In the rows, 128 means zero.
Rotation paths and how fast each direction turns (degrees a step)
Each turn is a multiple of 5 degrees from 10 to 175, or 0.
Each row of a path follows its step; steps can be skipped.
path 1
step 0: [123 128 133 123 130 126 121 128 130 136 122 129 128 136 136 124 130 131
 138 129 128 125 125 126 132 132 125 126 132 132 121 132 123 124 122 137
 118 131 131 127 136]
step 2: [127 127 121 130 128 120 133 121 126 126 124 126 127 133 133 129 134 132
 126 125 130 136 124 126 130 123 126 130 123 127 133 122 124 140 128 122
 136 129 142 128 126]
step 3: [122 122 130 127 128 125 132 128 127 128 120 131 128 135 139 127 128 128
 133 127 138 132 133 122 128 129 124 118 126 122 125 125 132 129 125 133
 118 131 122 136 129]
step 5: [132 123 134 125 134 128 127 128 124 128 121 122 122 129 129 124 130 131
 122 128 123 135 119 124 135 129 124 131 129 134 131 133 119 137 123 128
 137 131 133 125 134]
step 6: [131 120 132 127 130 128 124 133 122 126 114 131 130 129 139 123 126 140
 125 128 133 127 126 135 120 128 128 127 121 127 129 131 129 123 131 125
 124 128 121 132 129]
step 7: [129 128 119 132 124 125 135 123 131 140 127 130 126 118 127 127 132 126
 120 119 132 125 133 134 126 118 127 125 122 128 123 130 126 124 132 123
 128 127 131 126 131]
step 10: [126 121 131 136 126 135 133 119 127 134 120 120 121 120 117 129 130 129
 127 124 126 129 126 128 122 119 134 127 128 130 124 132 129 132 126 124
 129 129 134 126 122]
step 11: [130 130 136 130 131 137 129 127 126 126 128 131 127 127 130 131 128 122
 128 131 138 136 118 131 127 130 127 125 124 134 124 129 122 125 129 129
 121 142 124 121 133]
step 12: [134 132 122 122 134 129 127 127 128 128 130 130 138 127 123 122 122 131
 130 124 131 128 137 136 121 136 130 123 125 130 124 131 119 120 136 130
 130 121 127 123 128]
step 13: [128 125 131 126 127 128 128 123 126 136 129 116 129 131 119 133 128 132
 137 127 128 120 129 125 126 119 123 130 126 132 124 129 122 134 129 123
 128 120 137 124 133]
Directions:
[128 130 127 130 127 128 128 127 129 128 128 126 130 132 128 131 127 127
 131 129 128 127 128 127 129 133 132 127 127 128 128 128 126 129 129 127
 126 128 132 130 129]
25
[127 131 130 133 128 127 131 129 126 129 128 126 128 127 126 127 131 129
 129 129 126 129 132 129 129 127 126 130 128 129 128 128 127 129 127 126
 130 129 129 127 130]
130
[126 128 131 126 128 129 127 130 125 130 129 131 127 130 128 128 128 128
 129 129 131 129 127 126 131 126 128 129 125 130 129 129 128 130 126 128
 128 130 130 128 127]
130
path 2
step 0: [135 120 136 133 115 128 127 124 135 141 126 117 116 130 126 126 135 131
 129 125 126 124 129 136 132 126 122 134 133 125 130 124 135 122 124 126
 127 128 128 131 122]
step 1: [130 121 129 114 119 127 128 124 128 138 123 124 122 131 128 122 138 123
 130 118 122 123 121 135 125 131 120 135 128 131 134 121 125 120 124 126
 128 123 132 131 125]
step 2: [126 120 124 119 121 128 133 128 130 137 135 121 126 132 133 139 131 123
 128 121 120 116 123 131 127 126 120 138 134 139 126 131 132 123 124 130
 130 126 125 128 122]
step 3: [129 115 128 125 121 118 132 117 126 133 133 122 126 134 129 140 125 129
 129 123 125 116 121 134 127 127 125 122 135 124 134 130 129 122 125 132
 136 121 127 131 130]
step 4: [129 114 125 126 112 126 133 125 125 136 122 129 113 127 126 142 131 131
 125 128 126 123 123 128 134 131 129 124 131 126 127 124 125 127 124 128
 132 121 126 123 125]
step 7: [128 122 127 115 121 125 132 128 126 136 130 127 121 137 128 127 137 123
 122 115 120 122 119 132 130 131 122 135 128 134 130 128 125 122 121 123
 129 125 129 138 124]
step 9: [125 116 128 123 113 119 130 115 124 130 133 127 125 135 127 139 128 133
 126 127 123 120 126 132 130 130 128 122 132 125 127 132 128 122 124 126
 141 126 128 128 132]
step 10: [126 117 128 131 112 125 130 128 126 139 123 139 113 129 124 142 133 127
 126 120 127 127 126 130 135 130 130 127 129 126 125 126 130 127 128 129
 134 126 127 128 130]
step 12: [131 126 133 120 113 128 128 118 123 137 129 135 123 132 134 124 136 124
 123 125 126 116 125 135 131 132 121 139 130 127 125 124 129 123 126 126
 128 131 135 136 129]
step 14: [131 121 122 123 116 114 132 127 133 139 135 128 130 137 133 139 129 128
 131 122 127 115 126 131 125 134 124 122 129 127 125 129 126 126 131 126
 136 131 135 130 131]
Directions:
[128 129 132 132 126 131 129 127 130 126 127 127 128 126 127 126 130 126
 129 125 128 126 127 128 129 126 128 130 125 127 127 127 126 127 129 126
 127 128 127 128 130]
65
[127 128 130 128 130 128 127 132 131 129 128 130 128 129 129 132 126 127
 127 127 127 129 128 128 126 126 131 131 130 128 126 127 128 127 129 126
 128 127 124 131 127]
130
[131 130 131 129 128 125 126 130 125 129 127 126 128 129 130 126 129 129
 127 128 128 129 128 126 126 130 125 129 127 129 126 127 127 125 126 126
 126 131 128 130 125]
60
[126 130 125 129 127 127 129 131 128 129 129 128 128 129 126 130 129 125
 130 126 128 128 129 126 129 128 126 126 126 132 129 129 130 129 130 128
 125 129 126 126 125]
125
path 3
step 0: [130 127 132 123 123 135 126 134 130 124 130 140 122 123 131 130 120 132
 120 136 135 127 135 126 137 121 133 124 121 124 126 133 133 129 130 129
 128 132 141 136 127]
step 3: [124 124 127 131 126 129 131 121 129 119 122 140 130 126 127 133 119 124
 136 128 124 124 129 119 127 131 141 128 121 127 122 124 128 145 126 129
 130 129 134 126 128]
step 4: [132 124 126 130 117 120 124 135 122 129 130 131 126 138 125 130 122 130
 127 128 143 128 125 133 117 121 129 132 118 131 123 127 124 132 121 130
 125 122 127 136 137]
step 5: [129 135 128 110 125 129 135 133 125 129 132 126 121 131 120 125 125 130
 125 124 134 123 129 127 135 117 128 125 124 122 126 130 132 121 120 132
 129 137 136 128 119]
step 6: [124 124 134 134 124 136 134 127 125 125 120 132 134 123 134 130 122 131
 125 122 126 131 117 133 131 122 126 135 129 129 127 132 129 136 133 137
 126 130 139 124 112]
step 7: [125 117 125 128 131 129 119 128 133 122 121 127 139 134 128 129 129 135
 128 135 132 127 118 128 119 124 123 119 130 135 119 126 134 134 115 130
 128 129 125 125 129]
step 9: [131 132 133 128 113 127 127 124 124 124 121 137 121 127 122 130 120 129
 130 125 142 125 118 127 130 126 124 134 131 123 130 126 122 132 131 128
 117 126 136 131 134]
step 10: [122 118 130 126 129 126 132 126 119 131 122 123 125 130 122 124 123 129
 120 125 135 127 126 127 126 116 127 128 129 122 116 122 128 116 118 135
 131 132 129 119 126]
step 11: [124 133 135 122 131 127 130 131 127 125 126 134 139 126 126 129 126 132
 131 126 118 133 132 141 130 121 121 133 120 123 118 128 135 138 125 127
 132 128 132 123 118]
step 13: [119 128 115 130 128 132 126 134 128 123 136 125 125 133 129 121 127 137
 120 128 136 128 132 123 120 122 127 131 133 122 127 127 120 134 119 124
 124 134 139 126 136]
Directions:
[126 131 130 126 128 130 129 129 130 127 127 130 131 126 129 125 128 127
 131 126 130 126 129 129 131 129 131 129 130 128 130 126 129 128 129 130
 127 126 128 130 127]
120
[127 130 129 129 124 124 128 126 128 124 127 128 128 127 130 130 127 128
 128 127 126 129 129 129 126 127 128 129 127 127 128 129 128 130 133 128
 126 128 128 130 126]
135
path 4
step 0: [125 126 119 133 133 135 131 128 130 120 118 124 132 129 133 129 119 128
 121 128 133 132 131 132 131 131 133 124 137 119 127 130 125 119 134 121
 127 131 133 133 136]
step 1: [127 133 125 139 124 131 129 136 123 124 118 128 125 126 125 134 132 124
 133 132 120 127 126 123 127 125 129 136 132 123 119 127 130 123 142 126
 128 131 134 122 129]
step 2: [131 126 130 135 130 127 131 128 132 120 122 123 123 137 131 118 134 129
 134 135 129 133 129 131 118 136 128 125 129 130 117 127 130 123 135 133
 133 120 123 122 134]
step 3: [116 126 126 132 140 136 136 131 130 124 133 119 134 127 127 129 120 128
 129 125 137 127 127 129 128 130 129 133 133 129 128 124 130 122 135 132
 137 123 131 121 131]
step 4: [118 126 124 131 125 137 134 133 137 121 116 129 133 118 120 124 137 131
 128 123 129 128 121 127 127 132 128 132 126 124 121 132 130 132 135 130
 129 131 128 131 128]
step 5: [125 122 121 134 125 125 132 130 132 124 115 130 132 139 125 122 128 124
 135 123 132 134 133 122 128 128 121 120 133 127 130 134 126 120 133 134
 125 130 133 126 132]
step 6: [119 132 120 124 127 129 131 138 120 123 119 127 137 132 131 131 122 127
 129 137 129 131 130 129 124 130 132 130 130 135 122 129 125 121 131 128
 137 132 129 118 123]
step 7: [122 133 123 130 131 131 124 127 129 119 120 123 122 127 130 126 129 130
 132 127 128 132 118 138 132 140 141 128 129 128 122 134 124 125 136 135
 125 130 130 127 133]
step 9: [126 123 122 142 128 136 138 132 129 119 124 123 133 124 129 130 124 123
 125 137 127 135 126 129 117 131 123 124 124 128 118 126 127 125 130 124
 130 131 127 129 132]
step 12: [119 127 123 139 130 129 131 132 128 128 126 135 125 127 119 123 122 126
 130 121 137 137 132 133 123 138 128 128 131 134 119 128 127 128 135 133
 133 130 131 126 135]
Directions:
[130 129 129 131 130 130 128 130 128 128 130 126 125 126 127 127 130 128
 128 128 130 126 129 127 127 126 125 128 128 127 127 128 125 129 130 125
 130 123 126 128 129]
45
[129 128 131 128 129 129 129 128 130 129 127 129 129 124 126 128 128 128
 125 127 130 128 130 129 132 132 129 130 130 129 129 127 127 128 128 128
 127 129 130 130 131]
90
path 5
step 0: [126 125 127 126 126 130 122 133 127 126 125 118 133 119 129 128 127 132
 130 125 126 122 134 132 121 130 129 137 128 135 112 138 126 127 132 132
 134 135 118 133 137]
step 1: [130 134 122 126 124 135 137 136 135 129 136 127 129 133 132 127 134 128
 142 129 124 136 132 133 123 131 129 136 119 127 126 123 125 132 130 134
 129 128 132 116 125]
step 3: [137 130 120 130 119 137 120 131 125 132 130 130 138 123 120 126 132 128
 139 125 129 121 126 129 136 126 135 133 123 133 119 133 127 134 121 126
 133 127 128 135 124]
step 4: [135 121 121 119 134 132 123 132 127 126 119 119 121 128 125 123 128 132
 140 132 126 132 129 125 122 138 129 129 132 121 129 124 122 132 129 141
 131 134 126 125 129]
step 5: [127 133 126 134 117 125 139 126 132 132 123 123 128 120 119 127 133 130
 131 130 127 129 126 127 124 135 121 136 125 137 118 127 117 123 136 128
 121 127 130 131 124]
step 6: [119 133 121 115 130 136 129 138 123 129 125 132 125 123 125 127 128 129
 130 120 135 132 130 138 133 121 138 126 125 129 117 124 122 134 131 130
 128 132 127 126 124]
step 9: [127 129 125 118 133 134 123 137 127 127 117 128 138 131 125 128 131 131
 131 123 137 130 127 123 127 135 117 132 126 130 113 131 128 123 128 131
 122 126 134 126 124]
step 10: [134 122 125 122 122 136 134 126 128 131 130 130 120 125 124 133 123 127
 125 126 126 127 135 136 127 130 115 124 121 132 129 120 118 138 136 136
 126 126 122 126 122]
step 13: [134 117 129 116 127 127 128 133 131 128 130 124 131 138 138 128 129 132
 128 134 129 125 130 132 124 137 127 135 123 141 127 131 113 127 128 130
 130 127 126 125 131]
step 14: [130 136 127 127 124 130 131 136 141 136 123 131 137 127 120 139 130 127
 126 131 128 126 123 140 125 133 123 127 123 116 127 125 123 129 126 131
 125 126 134 124 124]
Directions:
[126 126 126 125 130 126 129 128 125 128 129 129 129 129 130 124 126 127
 129 131 128 130 129 129 127 127 130 127 127 128 129 125 126 129 126 128
 127 128 124 128 126]
160
